128 stands for zero in the data rows.
Every row has a hidden score. In each pair, how much higher is the second row's than the first's? 10 means about the same, 20 much higher and 0 much lower. The score is a weighted sum of the row's numbers plus the product of two more (or one squared), each taken from its middle value.
[160 129  68 106 149 134 165 109 123 111 139 154 122 135 135 135 147 127
 127 145 146]
[164 104 175 129 103 122 142 129 119 127 124 131 145 130 140 136 113 128
 142 122 146] >> 10
[ 96 104 134 166 180 101 148 117 129 161 113 156 155 122 131 120 135 128
 131 144 141]
[168 127  77 113 163 145 123 113 127 122 137 123 130 124 125 120 136 118
 141 134 133] >> 11
[169 101 156 138 119 119 112 134 141 150 118 140 114 129 121 104 141  96
 108 121 116]
[170 106 124 118 140 135 108 146 151 134 150 114 134 126 117 145 149 117
 129 129 131] >> 9
[ 96  99 126 173 163 133 131 143 138 115 147 132 112 134 141 123 129 132
 138 110 138]
[ 92 111 124  81  86 128 122 109 144 136 164 124 156  88 155 127  99 123
 146 108 139] >> 8
[156 142  64 117 118 177 158 101  99 127 135 127 138 120 111 143  99  88
 138 154 102]
[ 85  98 124 146 116 149 114 129 120 110 132 119 133 132 138 130 119 124
 110 121 132] >> 5
[ 94  95 114 159 140 144  92 124 132 106 147 124  95 101 136 121 153 133
 139 119 145]
[ 97 123 124  59  95 103 137 116 137 141 128 144 132  96 149 126  97 124
 126 101 111] >> 7
[100 103 120 180 191  93 151 127 125 158 105 139 128 122 141 129 129 131
 132 126 126]
[173 119 127 105 162 137 101 133 135 126 157 120 117 131 111 127 146 140
 125 107 144] >> 9
[ 86  96 116 160 161 126 143 136 127 117 149 114 110 101 120 125 123 120
 113 113 152]
[170 121  88 101 152 148 107 117 137 108 130 134  94 136 133 122 136 116
 118  94 135] >> 5
[136 160 111 174  67 134 165 184 129 138 104 199 115  88 131 137 159 144
 112 118 129]
[147 153  85 150  85 143 197 134  69 122  89 186 131 108 105 115 148 147
  95 139 139] >> 7
[ 88  92 118 135 116 154 110 135 129 114 148 126 133 129 127 126 136 118
 132 130 120]
[115 172 185 119 161 154 128 193  62 138 116 126 119 129 109 117 139 120
 139 111 140] >> 11
[152 144  61 120 115 149 173 103 116 151 125  98 152 133 126 126 135 123
 142 129 115]
[165  86 190 142 116  82 133 120 152 130  68 143 130 126 132 110  95 148
 138 132 166] >> 8
[ 96  91 108 150 155 122  84 117 101 127 116  94 119 155 122 169 105 115
 153 112  53]
[ 99 101 113 178 163 112 125 143 126 142 121 112 118 207 152 138 155 154
 120 124 115] >> 6
[148 139  71 135 142 139 143 105  99  78 117 148 139 102 123 126 112 163
 136 151  97]
[ 90 115 105  65  99  90 120 111 122  89 138 125 104 131 108 159 110 135
 119 119 108] >> 9
[113 163 157  87 190  96 134 191  74 117 162 119 113 121 131  99 117 152
 128 151 143]
[174 102 138 129 124 129  98 134 147 146 110 123 110 137 130  91 147 112
 102 133 116] >> 5
[159 141 102 166  91 173 213 170 103 197 136 101 135 150 180 120 138 144
 179 115 134]
[107 156 137  74 181  80 181 151 121 119 174 129 109 120 113 149 138 132
 118 139 156] >> 14
[139 158 125 180  78 131 177 191 168 134 179  69  91 151 142 103 114 126
 150 109 133]
[145 150  69 143  99 146 181 124  84 158 105 149 118 134  91 132 113 130
 103 127 127] >> 7
[ 87  97 126 136 116 156 104 133 127 120 131 131 141 120 135 132 119 132
 106 115 126]
[153 145  69 127 110 146 184 110  83 127 116 123 124 114 125 130 124 110
 104 121 145] >> 9
[119 185 173 115 164 218 130 109 163 129 125 116 109 118 130 104 121 169
 112 107 148]
[114 174 174 119 159 211 146  84 182 148 111 143 113 151 152 109 128 159
 127 113 123] >> 8
[166 128  68 119 169 139 117 118 143 126 130 114 138 120 133 137 147 139
 126 111 136]
[113 114 128 167 177  96 155  96 137 210 108  60 152 128 118 122 104  92
 120 131 119] >> 10
[ 92 125 134  68 104  90 112 103 113 151 167 167 147 104 157 109 123 154
 121 114 122]
[ 86  99 121 155 140 143 119 130 120  90 151 131 136  98 130 122 113 121
 121 128 119] >> 10
[172 115  95 110 161 142 101 131 129 119 119 143 131 133 131 126 108 145
 144 133 128]
[161 112 131 123 134  99  96 153 126 120 173 147 124 126 149 130 144 131
 139 122 133] >> 10
[130 180 114 171 126  88  79 118 157 146 196 167 100 124 106 124  94 110
 144 119 140]
[173 104 138 116 137 133 112 150 133 148 122 142 134 127 138 140 154 134
 117 130 136] >> 5
[126 208 137 142 125 110  96  79 143 155 211 164 166 144 121 150 142 133
 104 162 143]
[ 88  93 117 145 119 161 100 129 127 120 137 128 126 123 125 124 141 121
 136 133 140] >> 6
[ 87  95 119 124  99 158 109 138 119 126 138 122 117 147 106 128 114 121
 126 125 119]
[119 118 130 171 180  67 181  91 141 241  40 163 159 111 124 153 132 130
 131 105 138] >> 9
[116 198 100 172  92  67  55 126 177  79  97 118 137 135 107 147 111 141
 162 139 122]
[102 133 122  60 123  77 156 122 133 143 136 132  98 120 122 144 120 122
 148 128 154] >> 8
[ 89 108 118  83  85 132 116 112 129 143 118 146 142 122 126 133 120 124
 135 127 140]
[114 170 172 116 166 152 115 190  48 127 125  99 119 115 124 107 118 140
 128 121 136] >> 13
[174 104 147 117 130 127 100 148 136 131 121 124 130 132 122 137 113 131
 126 124 130]
[168 120  91 105 159 142 111 130 138 123 144 113 125 128 146 139 136 117
 134 137 135] >> 10
[158 102 183 147  98 105 161 113 105 112 184  73 136 112 136 115 104 147
 148 118 150]
[151 183 125 167  89 124 149 169 201  87 206 137  98 152 143  85  70 153
 159  73 114] >> 16
[ 83  94 118 149 134 147 112 138 130 115 135 132 115 139 131 138 138 145
 132 147 146]
[145 158 145 189  59 152 153 226 117 126 136 181 139 124 164 149 157 197
 156 112 135] >> 15
[171 100 154 119 112 128 118 149 128 153 130 143 135 125 144 126 135 133
 147 130 147]
[168  94 163 133 101 102 139 144 143 139 139 126 143 140 119 135 131 126
 109 117 167] >> 9
[ 90 109 121  80  84 135 132 118 146 144 138 120 139 113 135 125 134 129
 138 132 136]
[102  91 122 177 174 105 120 124 113 144 128 150 130 134 146 139 147 166
 143 138 114] >> 10
[161 122  95  74 158 124 107 138 103 153 146 166 101 155 116 108 174  90
  99 136  99]
[173 134  82 108 156 134 110 113 125 130 128 116 153 110 130 133 127 135
 127 101 131] >> 7
[122 185 170 118 142 205 108  70 161 208 104  90 107 139 145 136 127 138
 119 107 117]
[155 108 185 144  96 109 144 130 106 125  84 118 132 103 121 139 114 160
 119 139 108] >> 11
[ 92 114 120  79  86 118 126 109 116 144 124 158 135 132 117 134 121 125
 124 123 126]
[167 114 118 103 153 125 106 143 143 102 121 152 124 167 150 130 117 134
 150 142 128] >> 10
[ 91 134 130  69  98 103 138 137 160 182 119 109 148 160 137 113 159 152
 123 167 138]
[ 85  96 118 141 116 154 116 136 117 122 136 134 127 117 116 138 118 134
 119 130 118] >> 10
[142 187 137 156  77  93 103 189 208  98 157 124 153  86 190 107 109  95
 132 155 138]
[ 92 106 125 172 162 133 130 130 114 112 142 131 128  88 114 127 118 103
 129 142 132] >> 1
[ 82 108 137 149 127 155 133 129 109 108 147 137 117 149 146 141 137 149
 123 109 133]
[ 86 101 118 131 104 150 123 140 106 115 108 112 137 134 130 124  95 117
 101 133 117] >> 8
[170 109 134 111 141 129 105 152 150 121 128 120 146 139 128 138 130 132
 125 134 126]
[101  74 128 139 130 175 101 128 128 153 171 162 130 129 140 114 165 115
 144 110 157] >> 11
[157 140  59 126 129 141 173  96 105 134 131 119 151 133 131 119 139 110
 117 113 115]
[110 166 173 115 179 200 161 128 175 105 155 118 147 115  92 114 137 140
 111 127 127] >> 10
[ 90  97 124 169 162  81 168 127 108 155  97 175 158  61 124 132 150 114
 144 126 105]
[162 110 190 147  99  92 137 108 115 104 164 152 103  86 130 118 107 152
 121 115 149] >> 13
[ 87  99 116 128 102 156 105 130 130 121 132 125 119 140 115 125 128 134
 137 137 140]
[170 121  81 106 165 138 111 121 139 126 144 116 140 127 127 140 131 124
 130 121 130] >> 8
[173 112 114 114 154 137 108 146 141 128 139 112 145 122 115 138 124 138
 125 121 134]
[144 153 100 150  74 150 194 129 132 186 148  23 140 136 139  71 143 107
 184 119 139] >> 11
[172  95 183 140 120  97 117 131 137 115 144 158 163  79 111 136  89 156
  96 153 111]
[102 121 123  61 108  97 175 122 163 153 119 105 110  95 127 146 102 129
 153 127 147] >> 10
[102 102 119 181 178 104 139 117 123 163 118  93 128 114 119 121 128  97
 130 133 126]
[178 108 119  96 155 116 128 136 149 108 126 106 146 148  74 116 146 118
 130 121 127] >> 11
[167 124  96 109 164 143 127 119 148 102 177 111 132 129 125 148 147 124
 140 112 139]
[ 83 101 115 142 124 152 109 127 121  97 152 123 121 141  98 142 141 116
 134 143 146] >> 12
[166 102 178 133 103 116 141 137  97 126 128 122 140 141 139 132 118 144
 122 124 133]
[125 182 117 158  96  78  50 154 212  88 134 156 119  66 151 149 134  99
 121 106  91] >> 16
[166 127  78 109 156 136 110 111 117 118 138 132 107 117 147 142 123 134
 135 140 136]
[168 118 109 109 168 138 118 143 148 110 163 101 181 119  96 163  94 157
 128 128 128] >> 7
[ 97 102 128 179 171 120 135 118 125 134 128 139 144  89 129 138 120 108
 135 144 118]
[ 85  97 117 136 115 155 109 135 117 119 121 116 125 145 120 136 127 138
 121 127 123] >> 10
[ 89 124 116  72 103 108 135  92 141 150 135 138 159 126 120 108 165 118
 100 156 119]
[ 93 104 134  67  77 117 134 120 145 155 176 152 150  87 142 122 194  85
 136 156 114] >> 10
[122 204 106 167 107  89  48  80  96 105 149 151 173 135 125 154 125  96
  99 163 170]
[167  96 170 135 110 120 121 143 124 154 129 131 141 143 120 126 132 113
 131 137 130] >> 4
[166 129  73 108 158 144 124 112 114 135 137 101 126 129 124 127 151 110
 120 133 141]
[103 153 145  83 188  81 148 185  88 104 151  89 163 126  93 100 131 148
 110 105 121] >> 12
[128 203 106 159 125  83  95 108 177 118 205 152 106  99 123 145  86 121
 125 122 113]
[117 152 137  76 170  70 137 152  80 106 123 161  78 147 131 135 128 128
 121 119 134] >> 6
[ 90 100 116 109  95 158 112 137 118 138 126 155 113 141  91 154 115 146
 135 126 113]
[109 206  95 141 101  77  70 133 107  52 114 115 175 122 142 156 180 132
 175 146 141] >> 14
[171 102 157 124 113 134 128 145 139 143 135 131 130 147 112 126 128 121
 128 148 122]
[124 197 150 132 115 138 111  84 118 226 160 148 172 140  94 115 110 132
 115 167 132] >> 9
[ 92  99 120 174 172 120 128 132 124 134 135 128 130 148 145 119 131 121
 122 128 121]
[121 195 118 148 124  99  72  97 104 166 164 167 157 165  94 111 123 118
 141 118 133] >> 10
[ 97 133 139  71 139  79 178 145 173 141 127  81 125  90 157 111 144 113
 140 137 104]
[ 86 105 121 107  91 147 103 120 124 123 128 139 128 124 134 127 117 137
 129 122 122] >> 11
[103  97 121 167 125 157 110 160 159 118 128 144 122 133 122 183 148 107
 119 134 138]
[170 105 160 128 114 131 115 144 159 134 130 112 126 137 121 119 129 124
 133 116 128] >> 8
[109 157 167  85 188  84 163 170  92  97 166 102 132 152 111 102 126 151
 124 137 142]
[ 90 109 128  80  86 125 120 118 144 143 148 131 144  83 140 125 118 124
 139 110 148] >> 8
[ 99  91 125 155 132 145  87 136 137 132 140 135  91 159 119  88 106 175
 188 133 120]
[166 122  92 114 166 139 100 116 111  89  72 175 117 121 139 124 112 149
 136 150 100] >> 15
[173  99 155 132 113 116 111 148 134 136 103 135 133 110 118 131 114 124
 114 146 125]
[162 142  64 118 122 155 148  96  73 104 109 136  99  92 134 121 130 106
 111 141 155] >> 11
[126 200 145 140 116 145  85  84 118 168 154 157 175 109 110 170 158 122
 104 141 134]
[113 199 175 131 128 173  58 102  76 185 122 104 135  81 114 135 133 116
 164 122 112] >> 12
[154 143  63 123 126 146 164  91  84 108 117 119 138  95 115 115 132 105
  95 115 130]
[169 102 145 112 132 116 110 152 131 125 151 137 129 152 132 128 117 133
 143 138 135] >> 9
[115 204 115 158 115  86  73  85  94  50 107  86 194 114 133 127 155 125
 108 135 136]
[ 87  98 115 144 120 158 107 128 120 105 148 140 132 126 131 134 132 138
 135 127 132] >> 6
[170 103 146 111 118 124  81 121 139 109  35 179 104 136 137  93 113 146
 119 164 116]
[119 155 136  87 164  71 149 148  87  83 126 149  91 145 145 173 134 116
 152 143 137] >> 5
[109 112 131 180 183  80 165 114 128 195  89 153 138 111 129 139 108 114
 125 127 121]
[ 91 126 117  73  85 111 138 114 167 161 115 106 180 160 198  95 119 102
 129 118  62] >> 12
[104 138 121  57 142  64 146 115 114 118 123 163  99 151 103 129 134 121
 123 128 138]
[139 176 116 185  92 121 142 201 184 134 225 135  98 138 138 106 127 134
 144 139 127] >> 19
[146 147  79 134  74 149 177 121 120 159 134  97 139 140 116 108 148 128
 162 130 104]
[147 152  64 118 104 177 179 108  90 145 127 134  97 118 123 130 113  86
 110 157 135] >> 11
[125 192 146 141 120 148  86  70  95 178 141 127  73 113 150 167 132 138
 157  84 102]
[165  97 168 123 116 102 146 126 134 134 137 140 138 118 154 133 109 138
 133 153 138] >> 8
[116 184 106 168 100  88 116 108 181  38  20  32 145 162 113 115  86 148
 114 141  93]
[ 91  96 124 152 136 149 106 135 120  95 157 124 132  94 130 115 123 126
 138 136 142] >> 12
[175 108 132 120 138 142 107 153 139 130 113 120 141 111 108 134 105 137
 129 132 120]
[ 97 102 128 174 173 114 124 138 134 158 128 131 121 115 132 137 132 121
 145 130 145] >> 11
[165 130  80 102 169 157 129  98 156 143 186 104 165 116 126 159 109 147
 167 138 121]
[132 192 163 122 131 170 100  66 183 247 123 120  95 136 122 103 125 154
 108 115 118] >> 10
[146 135 124 175  73 146 164 196 128 132 123 188 150 165 168 127 137 142
  93 162 169]
[116 198 114 162 115  86  56 106 108 100 141 151 137 124  95 159 111 100
 141 119 128] >> 7
[102 138 128  58 136  65 146 123 111 130 137 146 120 139 129 115 130 146
 124 129 133]
[ 85  99 115 123 100 157 117 131 124 127 112  94 121 153 127 147 113 119
 108 129 122] >> 10
[174 109 113 115 152 139  94 136 127 110 117 150 124 127 136 133 111 145
 132 142 123]
[167  95 179 137 108 114 131 125 117 127 117 140 142 143 128 119 126 117
 110 134 126] >> 9
[170 108 143 129 128 142  90 156 114 131  96 137 124 156 114  90 122 146
 150 151 116]
[163 105 109 111 151 125  96 135 148 129 146 105 107 124 131 139 131 119
 138 122 115] >> 6
[149 109 188 159 103 103 178  65  82  81 154 170 116 147 103 116 111  95
 129 114 143]
[173 133  84 107 164 145 131 145 184 103 116  72  86 112 110 152 141 112
  96 141 126] >> 9
[173  98 162 125 131 122 117 140 144 141 106 115 134 126 103 122 135 128
 144 138 126]
[100 138 125  56 136  67 154 126 132 142 124 114 136 177 118 110 169 130
 109 130 120] >> 8
[110 159 163 125 175 192 182 130 210  28  90 198 140 155 133 134  91  73
 156 123 143]
[141 153 100 170  65 112 187 157 113  96  68 202 133  86  79 135 147 142
 116 119 123] >> 11
[122 181 121 156  88  69  70 149 215 110  49  69 143  72 159 130 149 116
 126 123 125]
[171  99 160 125 109 121 118 141 131 137 122 132 143 142 115 130 124 121
 139 130 121] >> 8
[135 158 106 180  57 124 165 176 135 116 107 202 120  99  92 125 152 163
 135 127 139]
[172  91 129 128 161 138  82 150 107 102 146 139 149 113 122  86  85 130
 135 108 160] >> 7
[132 200 133 143 131 108 108  83 168 163 221 145 125 144 120 151 117 141
 104 155 113]
[ 95 126 116  68 108 102 143 107 116 149 101 136 117 165  92 144 144 109
 112 128 120] >> 10
[ 92 104 112 154 143 123 123 161  68 123 148 114 101 122 116 136 122 132
 118  68  95]
[161 115 134 129 130 166 119 161 154 130 104 113 154 139  64 134 137 141
 194 122  89] >> 16
[110 209 154 138  85 145  88 117  37 136 106 171 198  90 145 137 109 150
 144 154 133]
[ 85 113 118 148 152 165 104 141 140  97 104 165 141 110 113 150 116 129
 112 138 103] >> 7
[143 173 122 166  75 126 164 206 146 131 177 127 140 132 186 128 125 113
 105 147 124]
[121 201 105 169 117 100  63 119  98  95  99 139 205 179  96 156 143 119
 117 144 159] >> 4
[ 89 109 123  78  89 143 124 116 161 140 124  86 125 123 138 139 120 116
 123 131 126]
[171 110 105 127 126 118  96 155 146 137 141  75 119 106 138 153 140 125
 105 111 137] >> 10
[159 108 171 141 102 116 168 102 102 114 148 117 141 132 143  98 144 146
 153  78 109]
[161 116 177 140  98 100 154  90  98 143 115 125 180 143 142 146 156 146
 125 127  99] >> 13
[ 88  93 120 138 117 165 109 138  93 117 126 145 150 145 114 143 123 120
 123 130  98]
[102 145 142  70 142  82 193 141 153 145 139  77 136  91 143 122 126 130
 142 160 120] >> 10
[105 146 128  59 156  72 155 143 115 122 149 150 118 115 135 123 114 132
 137 118 130]
[ 87  98 116 148 124 154 117 135 116 111 136 117 112 141 121 126 126 143
 131 119 133] >> 10
[141 147  88 152  72 146 202 158  89 139 113 146 136 128 108 138 127 127
 116 123 136]
[168 112 118 114 164 139  99 153 133 121 136 109 132  84  97 153 151 116
  97 130 140] >> 9
[165  97 177 140 104 119 128 129 131 132 115 140 130 130 104  96 140 127
 136 122 124]
[ 87 101 120 155 132 148 121 133 120 110 143 131 119 118 129 123 121 131
 114 125 127] >> 12
[167 101 170 139  97 124 130 129 119 142 129 127 144 114 147 144 153 131
 148 110 136]
[128 146 126 151 104  89 131 139 215  84   0 116  51  58  74 142 132 126
 122 105 157] >> 11
[ 85  97 120 142 121 155 112 132 131 115 143 106 113 113 119 127 117 123
 124 129 128]
[ 87  98 118 145 121 160 108 135 126 104 134 124 124 113 126 125 117 133
 129 126 140] >> 11
[137 125 160 160 128 106 159   0 105  39 165 111  78 111 167 141 114 131
 116 137  93]
[120 160 111 157  82  69  95 168 240 111   0  81  78 114 120 133 128 135
 145 141 110] >> 9
[ 91 100 124 123  89 146  98 135 114 128 119 152 135 138 116 144 136 141
 121 125 109]
[ 89 105 124 120 107 154  99 105 134  88 164 129 142  72 144 121 135 107
 138 136 160] >> 13
[169 132  66 113 166 142 124 103 121 111 123 128 139 130 128 126 118 144
 137 127 116]
[168  96 142 128 129 135  98 159 178 158  95 133 100  51 145  69  82  88
  62 120 117] >> 9
[ 79 103 124 120 101 155 118 110 147  94 139 117 108  83 165  98 132 136
 135 132 135]
[105 108 131 183 179  86 157 129 120 202  96 155 129 118 138 125 112 130
 115 120 132] >> 7
[131 164 162 111 150 115  88 207  50 122  78 144  62  94 166 145 170  87
 150 123 121]
[165 102 178 117 106 110 137 127 128 112 155  96 129 113 112 161 189 202
 143 155  84] >> 8
[ 88 110 122  90  78 139  79  97 136 130 126 113 120 114 147 117 140 168
 137 126 138]
[ 88  91 114 147  98 149 120 148 120 117 120 119 100 172 103 126 129 152
 143 131 112] >> 9
[105 104 117 194 184  72 169 143 121 177  98 124 143 177 134 119 115 143
  85 131 165]
[105 145 141  76 164  96 198 138 161 115 146  93 114 108 111 136 139 128
 137 150 137] >> 7
[169  98 147 113 114 111 100 150 116 114 129 173 117 183 144 109 120 121
 126 155 132]
[ 81 103 124 160 135 143 102 111 115  97 155 117 115  72 112 128 137 119
 131 121 138] >> 12
[ 81 112 119 152 126 146 107 147 136 124 103  79 101 141 139 115 146 148
 113 122 155]
[151 141  72 140 107 147 150  98  96 120 107 109 152 120 128 159 118  89
 110 156  95] >> 10
[112 169 168 120 177 150 141 169  77 104 131  84 100  96 122 124 135 112
 153 136 130]
[161 106 176 119  77 122 151 119 129 109  96 138 147 124 116 114 125 123
 158 147 144] >> 11
[ 90 104 132  85  81 136 118 106 136 115 121 152 136 113 138 121 104 154
 120 152 115]
[113 189 126 170 115 103 116  75  95  43  31  21 179 104 102 108 105 166
  69 110 142] >> 12
[ 89 139 122  51  90 107 146 131 176 114 141 139 164 127 146 171 153  95
 141  67 108]
[183 107  77 126 154 132  94 121 114  58 136  57 149 170 131 180 172 156
 148 139 121] >> 12
[ 82 106 149 165 143 134 132 138 132  98 182  90 131 132 114  98  99 161
 129 129 130]
[120 181 173 132 129 150  84 189  25 140  68 111 152 133 155 107  96 111
 129 142 124] >> 9
[116 170 183 106 143 205 123  81 181 115  76 148 127 166 164 146  88 118
 163 127 146]
[167 100 174 139  99 114 131 126 125 130 123 129 129 127 111 131 126 130
 131 127 137] >> 8
[169 108 145 123 128 129 107 160 146 110 137 141 138 134 126 151 134 106
 150 107 112]
[ 93 109 120  81  87 129 121 119 122 138 122 162 130 130 106 144 122 115
 133 126 125] >> 12
[168  98 171 126  97 125 100 126 137 138 124 142 123 114 106 106 124 139
 106 139 123]
[ 85  96 128 130 116 151 107 122 128 101 163 129 140 101 134 115 120 107
 126 120 134] >> 11
[161 101 180 141  98 116 140 112 121 121 138 133 132 147 117 121 133 122
 138 129 131]
[107 114 110 165 176 112 153 139 121 125 133 141  87 134 125 139 109 134
 164 215 133] >> 12
[165  99 166 133 103 121 117 143 132 137 122 130 129 140 124 129 125 106
 119 137 123]
[ 88 107 121  93  83 137 119 118 118 134 141 149 146 110 128 115 124 129
 128 126 128] >> 10
[ 97 125 122  68 113  98 129  94 128 133 104 126 135 160 133 155 144 142
  97 158  90]
[169 121  79 102 153 135 106 117 138 116 150 136 100 134 143 129 123 126
 123 138 128] >> 8
[ 91  96 111 108 102 154  90 117 148 141 128 122  95 120 166 133 116 139
 135 105 142]
[178 107 129 120 137 136 113 144 146 150 129 121 152 115 113 126 132 123
 134 116 141] >> 7
[126 193 160 121 126 182  98  72 130 239 146 111 100 132 111 113 131 142
 135 118 128]
[165 127  69 108 160 158 109  88 121  83 165  47 114 121  93 101 153 141
 130 107 157] >> 8
[176 114 130 122 124 124 100 159 135 148 118  99 139 108 115  68 124 123
 119 131 104]
[169  97 166 134 111 124 114 146 143 157 132 118 130 126 112 104 142  98
 131 126 130] >> 9
[ 89  95 113 134 101 145 106 138 116 126 121 139 121 140 107 127 152 139
 149 124 115]
[109 151 145  79 173  69 147 157 104 122 146 127 122 142 119 110 119 144
 116 151 143] >> 12
[176 103 148 133 105 139 143 162 128 141 147 106 159 105 102 130  89 139
 135 128 113]
[114 197 115 169 125  94  80 101  92  82 102  91 190 116 110 136 153 112
 142 121 160] >> 14
[169 122  81 109 155 143 116 110 131 135 139 113 120 113 129 124 145 118
 119 107 138]
[150 161  81 142  77 164 197 170 118 211 130 107 111 117 113 126  88 139
 117 125 171] >> 11
[173 138  75 106 162 142  75 134 113 131 128 108 102 100 136 169 121 102
 100  96 138]
[111 162 179 126 175 201 185 136 186  65 125 169 146 153 121 156 134  95
 124 133 123] >> 9
[119 161 194  95 138 122 157 169  69 122 145 128  89 144 200 114 140 121
 147 170 140]
[ 98  94 137 184 161  93 133  96 127 112  83 109  86 195 130 145 128 110
 121  84 123] >> 5
[107 151 137  70 167  69 141 162 110 107 154 124 143 130 124 118 123 130
 124 106 106]
[168 124  82 117 153 146 110 103  94  92  77 188  93 125 140  91 129 149
 140 148 126] >> 14
[104 139 144  79 144  60 156 220 147 100 153 152 173 137 132  56 127 206
 127 163 108]
[164 103 177 134  98 113 152 116 116 125 132 118 136 128 124 145 126 136
 132 127 135] >> 6
[100 117 147  70  85 116 151 101  82 165 125 156  93 142 134 155 161 102
  86 141 128]
[ 92  82 115 185 172 135 119 128 130 164 151  61 124 144 141 139 165 102
 123 144 160] >> 9
[ 92 117 126  72  81 117 126  98 140 140 146 134 145  86 165 115 124 126
 122 126 129]
[172 105 126 115 143 129 106 148 144 137 140 112 133 129 120 138 129 130
 134 128 125] >> 8
[114 114 128 186 176  66 171 105 145 240  79 157 141 149 142 136 126 124
 126 129 154]
[117 179 199 107 169 218 154 105 138 160  85  67 114 156 160 116 137  69
 163 106 102] >> 17
[128 199 129 138 138 121  76  78  95 175 181 139 125 134 128 135 161 127
 153 131 148]
[ 90  95 121 168 155 128 123 129 127 118 152 117 124 131 117 125 126 125
 124 135 123] >> 9
[101 151 149  79 171  78 144 174 115 117 158 124 164 133 130 112 123 158
 122  93 103]
[114 194  93 154 122  74  90  85 107 110 113 145 110 153 125  95  89 133
 137 103 126] >> 10
[ 97 151 139  54 168  66 202 142 180 158 186 144 144 128 154  93 154 187
 155 143 128]
[113  99 128 175 187  81 145 113 167 194  73 159 128  93 149  96 129  99
 142 111 107] >> 7
[120 184 180 101 140 209 157  45 178 218 108 106 111 145 136 129 138 166
 107 126 105]
[109 108 125 170 167 118 132 143 127 121 146  66 127 115  83  97 133 163
 166 163 121] >> 8
[153 167  90 170  74 175 174 159  82 119 110 151 163 105 156 149 132 154
 122 112 137]
[107 156 165 126 175 155 255 150 237  73 149 246 157 117 158 138  96 136
 105 177 107] >> 10
[158 136  63 116 131 146 168 105 118 134 130 110 147 140 131 135 129 133
 151 135 119]
[132 198 119 142 130  94  78  87 141 123 210 145 170 130 128 182 114 113
  96 139 136] >> 14
[ 91  96 118 168 153 137 126 138 121 115 147 135 106 138 117 133 134 140
 135 138 127]
[168 102 164 124 115 126 130 139 133 133 132 121 147 126 129 140 125 138
 130 134 118] >> 9
[ 86  96 115 133 102 160 108 134 115 118 126 138 122 132 126 136 126 136
 123 131 129]
[113  99 123 178 196  49 162  79 117 226  65 133 145 128 122  93 111 162
 122 135 148] >> 8
[157 132  67 112 147 149 144 113 148 148 152  87 174 122 134 132 100 136
 156 147 119]
[174 115 118 123 144 139 100 133 157 141 147 113 136 135 137 142 142 118
 138 131 137] >> 9
[148 144  64 125 104 154 179 116  87 141 120 128 115 137 128 139 122 125
 129 139 118]
[123 187 180 107 139 188 117  52 175 198 114 129 125 132 130 134 103 138
 112 167 132] >> 10
[155 142  65 131 118 140 171 114 102 141 128 126 151 146 130 134 130 130
 141 138 112]
[155 109 190 148  94 119 151  88  94 112 143  88 132 132 141 115 149 144
 175 111 122] >> 10
[139 145  74 158  91 156 187 128 130 145 150 101 159 161 137 137  94 137
 163 162 136]
[174 107 157 133 120 125 113 147 144 137 147 111 108 105 125 127 140  97
 132 119 137] >> 9
[151 112 188 147  99 114 167  59  98 101 144 129 132 117 152 138 126 124
 123 117 127]
[121 184 170 138 122 165  85 153  30 148  92 134 155 126 134 114 106 126
 131 144 132] >> 12
[ 93 108 141 115 106 103 130 117 157 157 126  67 136 138 131 148  84 132
 160  97  90]
[ 92 111 125  77  86 125 121 121 170 152 113  76 127 106 139 125 140 135
 132 124 138] >> 10
[119 189  95 164 121  76  67  97 130 100 110 114 117 151  94 125 109 135
 165 110 105]
[169 100 190 128 104 132 144 130 104 103 110 140 176 164 153 193 104 155
  92 129 109] >> 9
[ 86  99 126 155 126 155 101 127 120 103 127 127 127 144 134 119  95 131
 138 125 139]
[106 162 175 125 185 188 196 139 200  48 118 197 163 145  93 113 126 117
 119 121 117] >> 7
[157 110 178 162 114 116 156  69 116 100 151 127 127 138 115  93 137 120
 142 114 144]
[132 157 154  93 140  61  81 182  62 115  82 149  39 146 184 158 134 104
 126  93 152] >> 16
